G: [ -6  11   0  13  -4  52  23  -1  22   0  31  44 -11   4   9   3  -2  14
  39  -3 -12 -14  -1  30  -2   0 -31   9  20  21  25 -13 -11  20   3 -22
 -21   9  -6 -13  -9 -13]
Y: [ 50 -13 -16 -42  -7 -36 -30  10  25   7  12 -14  17  21 -33 -16 -20 -15
 -20   3  26  -4  53 -23 -17   8  52   8  13 -33 -32 -25  -4 -22 -11  19
  -5  15 -47 -27 -26   1]
L: [-12  -2   3   8  -7  39  22   1  -3 -10  10  17 -22 -14  23   0   8  29
  12 -25   0   0  -9  33  -3  -1 -26   0  14  19  21 -10  -9  16 -12  -4
  -1  -3   8  -1   2   4]
K: [  2  10  -5 -27 -12   5  20 -14  23   0  16 -18  34  -6 -27  -7 -16  22
  -4   7  -6   1  17  -3 -22 -13  24 -14  19 -12 -23  -4  -3  -6   1  20
  -3  16 -31 -21  13   0]
Z: [  0 -11  -3  -3   6  17   4  -7 -15  -5 -18  24 -25  -7  14   8  20  13
   6 -21  10   6 -15  12  16   2  -9   0 -14  14  22  -5   6  -3  10  -8
   3  -1  14  -9   1 -28]
A: [  2  10  -5 -27 -12   5  20 -14  23   0  16 -18  34  -6  19  -7 -16  22
  -4   7  -6   1  17  -3 -22 -13  24 -14  19 -12 -23  -4  -3  -6   1  20
  -3  16 -31 -21  13   0]
V: [ 21   3  13   2   6  16  -3   0   3   0  11  36 -13  -1   0   1  -6   0
  19  -4  15   9   8  14   0   3 -10   7   3  16  15   6   3  11   7 -14
 -14   4  -8 -17 -15 -17]
E: [ 10  -3   2 -24  13 -10  15  -7   8  -7  11 -10  23   1  13  -5 -17  25
 -10 -10  10  12  11  12 -39   2  20  -9  14   9 -26   9   6   7  -6  -1
  -4  12 -27 -29  14 -17]
S: [-19 -16   8  28   2   4   5  11 -21 -13 -17 -32 -15 -14   2  -2   9  19
 -19 -29   0  15 -15   8  -9   6 -17   4  -4  13   2  11  -7  25 -26   3
  16 -22  27  28  20  -7]
Q: [-19 -16   8  28   2   4   5  11 -21 -13 -17 -32 -15 -14   2  -2   9  19
 -19 -29   0  15 -15   8  -9   6 -17   4  -4  13   2  11  -7  25 -26   3
  16 -22  27  28  20  28]
B: [-11  17 -15  -7 -10  38  27  -9  46   4  31  18  12   4  11  -2 -16  21
  28  -1 -16 -12  12  12 -20 -14   0   2  28   1   0 -23  -2   2  13  -7
 -23  18 -35 -35   2 -21]
C: [ -5 -11  14  27   0 -14  -9  10 -34 -11  -5 -14  -9  -6 -15   2   2  -3
 -12  -6  -1   1 -20  16  -7  16 -30   3  -4  11   5  15 -11  32 -31  -1
  18 -27  38  39   3  47]
step -1: [-15 -14] : [-16 -15]
step -1: [19 -4 15  9] : [18 -5 14  8]
step -1: [-14 -14] : [-15 -15]
step +1: [ 9 19] : [10 20]
step -1: [-15  12  16   2] : [-16  11  15   1]
step +1: [ 21 -10  -9  16] : [22 -9 -8 17]

F: [ 16  10  27  -5  10  33 -33  -5  -9]
X: [ -1 -40   2  18   8  20 -17  18  28]
D: [-30  10   0   4 -32  15  18   4 -30]
H: [ -4 -17   7  20  53   5  -2  20  -4]
P: [  0  13 -22 -12 -11 -50   7 -12  14]
J: [ -4  22  50  -6  -6  11 -19  -6  -3]
N: [ 24 -37  -1   7 -27  25   2   7 -11]
W: [  1  11  19   8   9 -48  -9   8 -22]
T: [ 24   7 -31 -18 -37  15 -13 -18  -3]
U: [-13 -39  12  21 -29 -20  -2  21   8]
step +1: [ 33 -33  -5] : [ 34 -32  -4]
step -1: [-6] : [-7]
step +1: [-4 22] : [-3 23]
step +1: [  7 -27  25   2] : [  8 -26  26   3]
step +1: [-13 -39  12] : [-12 -38  13]
step +1: [11] : [12]

Kinep: [ 11  15  21  -2  28 -14 -19 -23]
til: [ -4 -39 -20  14 -42  26  30  12]
Rad: [ 40 -14  43  28  23   9   0 -47]
step +1: [9 0] : [10  1]
step -1: [ 21  -2  28 -14] : [ 20  -3  27 -15]
step -1: [21] : [20]
step +1: [9] : [10]

senin: [-44 -15  45 -29 -20 -38 -13  36  -5  14  -6  10  18   5 -13 -18  -6  30
 -35 -57  15 -24 -44  11   6]
bak: [  5  20 -22   4  -1  -2   5  -9   0  -7  -1 -15  -2  18  12   6 -18   2
 -27  11  -3  30   2   4 -11]
fuvaz: [-13  -7  26 -15 -10 -10   2  15   2  12   1   3   2  -2 -10  -7  -2  11
   3 -23   7 -11 -19  -4  10]
zita: [-26   8   2  -7  -7 -30 -10  15  -5  -7  -8  -4  18  21  -7  -5 -12  22
 -58 -23   3   3 -26  34 -18]
Fike: [-31   4   7  -4 -27 -34 -10  19 -14  -7  -8  -8  22  21 -26  -7 -15  25
 -58 -28   3   3 -26  42 -15]
nono: [-13  -3   2   6  -1 -10 -13   8 -10  -4  -5   6  12   1  -7  -3  10   8
 -20  -8  -1 -18  -5  27  -8]
nizo: [-31 -11  17  -2 -27 -30 -17  22 -17  -7  -9  13  25   1  -7 -11   4  19
 -35 -28   3 -31 -19  57 -11]
Dipe: [-17  28  -7 -13 -10 -22  27   1  -3   1  -1 -29   8  31  12   2 -30  19
 -58 -13   3  44 -23   4 -11]
nevi: [ -4  -3  17 -15   9   3   2   5   2  14   5   3  -9  -2  -7  -3  -9   5
  19 -13   7   3  -8 -27  17]
Govuf: [  0   4  17 -15   3  -2   9   1   9  14   5 -11  -9   5   3  -1 -12   5
   3  -8   7  16 -12 -27  13]
step -1: [-30 -10] : [-31 -11]
step -1: [-4 -3] : [-5 -4]

fari: [-44  42  -6  -6   0  -8  39]
tas: [ 10  23 -48 -35 -20 -22  17]
Rali: [ 43 -10 -10 -35 -32 -27 -10]
pagot: [-50  25  26  -1 -13 -24  25]
giv: [-50  25  26  -1 -13 -14  25]
povir: [-44  42   9  -6   0  -8  43]
Ponov: [-44  42  -6  -6   0  -8  43]
Guni: [-28 -17 -43  -4 -27 -31 -25]
step -1: [ 0 -8] : [-1 -9]
step -1: [ 43 -10 -10] : [ 42 -11 -11]
step +1: [-24] : [-23]
step +1: [10] : [11]
step -1: [-13] : [-14]
step +1: [-1] : [0]
step -1: [-17] : [-18]

Telez: [55  9 16  5 10]
lak: [36 16 19  7  2]
kega: [57 10  9 10  6]
step +1: [ 9 16] : [10 17]
step +1: [19] : [20]
step -1: [55] : [54]
step +1: [9] : [10]
step +1: [16 19  7] : [17 20  8]

Molef: [-16  -7 -19  54 -33  15  13 -11  -3 -39  33 -23  50  24   1  11 -10   2
 -24   6   9  -3   2  22  14 -12]
Bag: [-17  21 -22  25  -6  26 -20   3 -12  -9  41 -10  -6  33  59   9 -22 -19
   8  14   7   9  -6   6   9 -32]
pigos: [ 28 -32   0 -34   9  -8  31  -8  22  -6 -20   2   3 -42  10 -31  29 -16
  23 -20   7  22 -26  -3  22 -32]
Gimak: [-11  21  -9   8  16  34 -24  -2 -23   4  18  -9 -29  24  60  14 -20 -24
  22  21   6  17   4 -13 -16 -16]
Zapu: [ 12  12  40 -27 -34 -44  -1  35  13 -32   6  27 -29 -24 -20  -3   9  25
 -10   7   6  -4   5  22  14 -11]
mur: [-12  23  -8  19  -1  28 -44   5 -14  -9  40 -10 -13  32  59  10 -23 -21
  13  16   4  12  -5   2   6 -32]
risas: [ 12  12  40 -27 -34 -44  -1  35  13 -32   6  27 -29 -24 -20  -3   9  25
  29  18  -5  -8  15  18 -10  44]
Zem: [ 12  12  40 -27 -34 -44  -1  35  13 -32   6  27 -29 -24 -20  -3   9  25
  29  18  -5  -8  15  18 -10 -17]
zogo: [-16  -7 -19  54 -33  15  13   8  -3 -39  33 -23  50  24   1  11  29   2
 -24   6   9  -3   2  22  14 -12]
step -1: [-11  -3] : [-12  -4]
step +1: [ 13 -32   6  27] : [ 14 -31   7  28]
step -1: [-3  2] : [-4  1]
step +1: [12 12 40] : [13 13 41]
step -1: [-26] : [-27]
step +1: [ 9 25 29] : [10 26 30]

nepap: [ 15   7  35  21 -33  33   1  -3  -2  29   9  -4 -13  21  27   4 -11  -7
  43  26  14  26  -6 -16 -12 -17  -7   5  10   4  -7  -3  -7 -17   0 -10
 -23  -7 -13 -17  26   1  10  17  -4 -17 -23  28]
runi: [ 15   7  35  21 -33  33   1  -3  -2  29   9  -4 -13  21  27   4 -11  -7
  43  26  14  26  -6 -16 -12 -17  -7   5  10   5  -7  -3  -7 -17   0 -10
 -23  -7 -13 -17  26   1  10  17  -4 -17 -23  28]
kasu: [ 21   9  22  15 -12  15  -2   2  -5   6   4  21  -4  18   9  27   1  25
  42  28 -24  -6   2 -11 -21  19 -11  25  16   2  -7 -44  14 -27  -7  -5
  46  30 -38  18   9 -16   0 -28  19   7  -8 -13]
step -1: [5] : [4]
step -1: [-38  18   9] : [-39  17   8]
step +1: [  0 -10] : [ 1 -9]
step +1: [-38  18] : [-37  19]
step -1: [-3] : [-4]
step -1: [-7] : [-8]
step -1: [35] : [34]

Fiva: [  9 -23   8   5 -28   0 -25 -11   1 -23   8 -20  31  27  20 -36 -41 -25
  -9  18 -50  -9  -1 -30  -3]
Zupa: [ 22 -37  -5  45  -6  20 -20  -6  -6  13  10 -19  -4  14  -1  -7 -25 -26
   2 -21   8  -6  -3   4 -12]
geb: [ -9 -30  -2 -27 -45   7 -12  13  -6  21   8 -12  17 -26   2   5   9  -7
  -3  25 -38 -21   8  39  23]
susek: [ 15 -12  -8   0 -42  -2 -36  15 -31   7   5 -13   1  34  18 -15   1 -34
 -14  11 -25   3  11  22  36]
bina: [ 15 -12  -8   0 -42  -2 -36  15 -31   7   5 -13   1  34  18 -15   1 -34
 -14  11 -25  -9 -21   4  -6]
Pato: [  2 -26  -1 -23 -39  -6 -12  11   0  11  -7  -8  36 -24   9  12   3 -10
  26  34 -32  -6  14  21  29]
zosa: [ -7 -22  13 -20 -22  -6 -38  20  -7   4 -14  14 -11  25 -31   1  -5   1
  -7 -32   5   7 -25   4  -6]
mog: [ 15 -12  31   0 -42  -2 -36  15 -31   7   5 -13   1  34  29 -15   1 -34
   0  11 -25  -9 -21   4  -6]
step +1: [ 9 -7 -3 25] : [10 -6 -2 26]
step -1: [ 45  -6  20 -20] : [ 44  -7  19 -21]
step -1: [  1  34  18 -15] : [  0  33  17 -16]
step +1: [  5 -28] : [  6 -27]
step -1: [-6 -6 13 10] : [-7 -7 12  9]

bav: [-22  43  -8  -8  29]
lavu: [ 10  49 -15   3  -5]
kikof: [ 28  52 -21   5  -3]
lop: [ 22  48 -15 -10 -12]
figum: [  4 -27   2  24 -21]
step +1: [ 10  49 -15   3] : [ 11  50 -14   4]
step +1: [ 49 -15   3] : [ 50 -14   4]
step -1: [22 48] : [21 47]

Rul: [ -5  23  -9  -4  -5 -11   1 -13   0  -3]
bas: [17  5  8 33  7 16 13 17 33  7]
Pez: [ -5  23  -9  -4  -5 -11   1 -13 -39   7]
roz: [ -5  23  -9  -4  -5 -11   1 -13 -39  -3]
step +1: [7] : [8]
step +1: [33] : [34]
step -1: [17  5  8] : [16  4  7]

Deko: [-30  -1 -11 -40  34  11  56   2 -24  12  43 -32 -37  11  -6  25   0  -4
  13 -11  57  24   3  -2  -5 -32  -2  -8   6   6   0   6 -19  56  -3  27
 -23 -38]
pido: [ -8 -32  13 -37  11  14   4 -10 -12  -2 -29  44  -4  13   8  24   9  -6
  13  10  -5  25 -21  22 -28  10   5  34  -2   1   4  16 -28  12  28   3
  16  -2]
nozi: [-29 -18   6 -39   8  -9  25 -21 -20  23  -8   4  -6   0   0  26   1 -23
  18   1  20  24  -6  29  -9   0   0  57  12  11   2  15 -34  24  23  13
  22  -8]
boras: [-10 -25 -13 -46  54  54  48  15 -20 -23  24  31 -35  34   4  25  19  26
  22  -8  39  43 -18  -2 -35 -24  -2 -27 -11  -4  -6   9 -27  55  12  24
 -32 -46]
fizis: [-40  -9   8 -48  14 -12  33 -17 -24  30  10 -21 -16  -3  -2  21  -7 -29
  15   0  41  21   2  22  -7 -10  -7  48  18  12   2  14 -28  35  12  17
  13 -13]
step -1: [-11] : [-12]
step +1: [2] : [3]

sokam: [-49 -37  -9 -55 -54]
zib: [-5  2 -2 -3 -7]
kuvom: [ 5 -3  8  2  2]
nug: [-43 -28 -11 -46 -43]
kez: [ 13  27 -13   8   3]
Demot: [2 6 5 5 2]
Nimi: [ 13  27 -13   6  11]
devul: [-49 -36  -8 -51 -52]
Sor: [  8  25 -11   8   9]
mora: [ 2  9 -4 -1  1]
step +1: [-43 -28] : [-42 -27]
step -1: [27] : [26]
step +1: [8] : [9]
step +1: [-43 -28 -11] : [-42 -27 -10]

pazo: [-17 -55  41  30 -20 -51   9  47   5  12 -23]
Muba: [-17 -55  41  30 -20 -51   9  47   5  22 -23]
zuri: [-44 -16   8  20  48 -21  36 -19  26  25 -47]
boka: [  7  45 -53 -51 -11  43 -37 -52 -14 -48  28]
Vokov: [-17 -55  41  30 -20 -51   9  47   5  12 -47]
step -1: [30] : [29]
step +1: [-20 -51] : [-19 -50]
step +1: [ 36 -19] : [ 37 -18]
step -1: [ 9 47  5 22] : [ 8 46  4 21]
step -1: [-51   9  47   5] : [-52   8  46   4]
step +1: [-21  36] : [-20  37]
step -1: [-20 -51] : [-21 -52]

gov: [ -1  16   9   6  -8   7  -3   3 -62   9   6   8 -25  39  12  -9  -5  13
   3   7  15  -2]
vab: [ -1  16   9   6  -8   7  -3   3 -62   9   6   8 -25  44 -18  -4   2  27
 -13  -1  16  -8]
pevas: [ -1  16   9   6  -8   7  -3   3 -62   9   6   8 -25  44 -18 -12   2  27
 -13  -1  16  -8]
mero: [  1  -9  24  -5  -7  -6 -16   8   0  -9  -2   0  29  23   9  -9 -11 -10
 -26  12  24  -4]
step -1: [-25] : [-26]
step +1: [2] : [3]
step -1: [ -6 -16] : [ -7 -17]

nuzo: [ 23 -47  50   7  37  23 -46]
feb: [-36 -28 -25 -34   9 -24 -48]
Kida: [-36 -28 -25 -34   9  14  30]
datal: [-36 -28 -25 -34   9 -13   2]
Gel: [-35  23 -17   5 -48 -18 -29]
step -1: [-24] : [-25]
step -1: [  5 -48 -18] : [  4 -49 -19]
step -1: [-25] : [-26]

ver: [  3   6 -18  13   4 -14  13  22  11   5   5  -2 -11  -7  -3  25  -1  22
   6 -14  -5   6 -12  -6  10  -1 -27  15   6  -1]
luri: [  7   6  -1  35 -12  -5   8  19 -14  -1  15  12 -21  22  -1  30  -3  -5
   2 -11   2  -1  -3   2   1   3 -42  -7 -14   7]
Ragap: [ -9   9   4  22  -1  42   9   6  -3 -15  -1  36 -17  -7   4 -16  -6   2
 -23 -25  10 -11  26  39   0  -4 -38 -20  -8 -23]
telu: [ -3  12  -9   2  25   3   9  17 -11  14   1  37   5  31   5  23 -22  29
   9 -21   3  -9   4  33 -13  14 -28  14  12   9]
giva: [ -8  -2   4  20 -32 -18 -12 -10  20  -5  19 -13 -26 -19  -8  16   4 -20
 -11 -10  13  18  -5  -3  11  -5 -32 -11 -22 -15]
banaz: [-14   7 -15 -15  -6  -9 -22  10 -13  21  14   9 -13  10  13  18 -17  -6
   9  10  -7  10 -18   0  -1  13 -35   0   3  -8]
kub: [ -4  18  -8  16 -13 -13   2  14  18  10  -6   6 -24   7   4  20  -4   7
  12  -4   5  12 -31  -1  25  12 -29   7   4  -8]
lezu: [ -9  -3 -25   3   8 -10  14   8   1  -2  14  10  -1 -16   5  14  -3  10
  -2 -11 -13   6   0   1  13 -11 -39   3  -7  -2]
pudi: [  7   6  -1   1 -12   6   8  19  -1  -1  15  12 -21  22  -1  30  -3  -5
   2 -11   2  -1  -3   2   1   3 -42  -7 -14   7]
zibur: [-13   6  -8  35   2 -10 -32   3 -10  32   5 -13  -2 -32   2   8 -19  24
 -19  -9  17  15  -2  25 -28  14   4  22  24 -34]
Kela: [  4 -21 -18 -11  25 -19  -4  21 -21   1  46 -13  17 -13 -16  40  -5  22
  -9 -31 -18  -4  24   1 -41 -13 -22  14   3  11]
step -1: [6] : [5]
step +1: [-22  29] : [-21  30]
step +1: [8] : [9]
step +1: [11  5  5] : [12  6  6]
step +1: [-21] : [-20]
step -1: [14] : [13]

Sotem: [  9 -28   2 -12  56 -45  -9]
vebar: [ 21  -9  -3 -30  51 -49 -19]
Nake: [ 19 -35  22 -12  58 -33  -7]
fabi: [-42  26 -42 -10  48  10 -11]
gaba: [  1 -46  21 -13  62  -6  10]
fedaz: [ -4   9 -24 -49  48 -51 -24]
luki: [ -3 -45  17 -13  62 -16   7]
step +1: [2] : [3]
step +1: [ 56 -45] : [ 57 -44]
step +1: [-16] : [-15]

mup: [-18  -9  -8  11 -32 -14  42]
Zemum: [-16   4 -16  17  14   9 -16]
zigem: [-33  -7  27  -8   9   4  18]
kov: [-16   4 -16  17  14   9   5]
Susu: [  6   5 -10  12 -27   4  16]
Los: [-16   4  31  17  14   9 -16]
Sir: [-16   4  31  17  14   9  23]
step -1: [-16   4 -16] : [-17   3 -17]
step +1: [4] : [5]
step -1: [31 17 14  9] : [30 16 13  8]
step +1: [-16] : [-15]
step +1: [-16   4] : [-15   5]
step +1: [  4 -16  17  14] : [  5 -15  18  15]
step -1: [  5 -10] : [  4 -11]

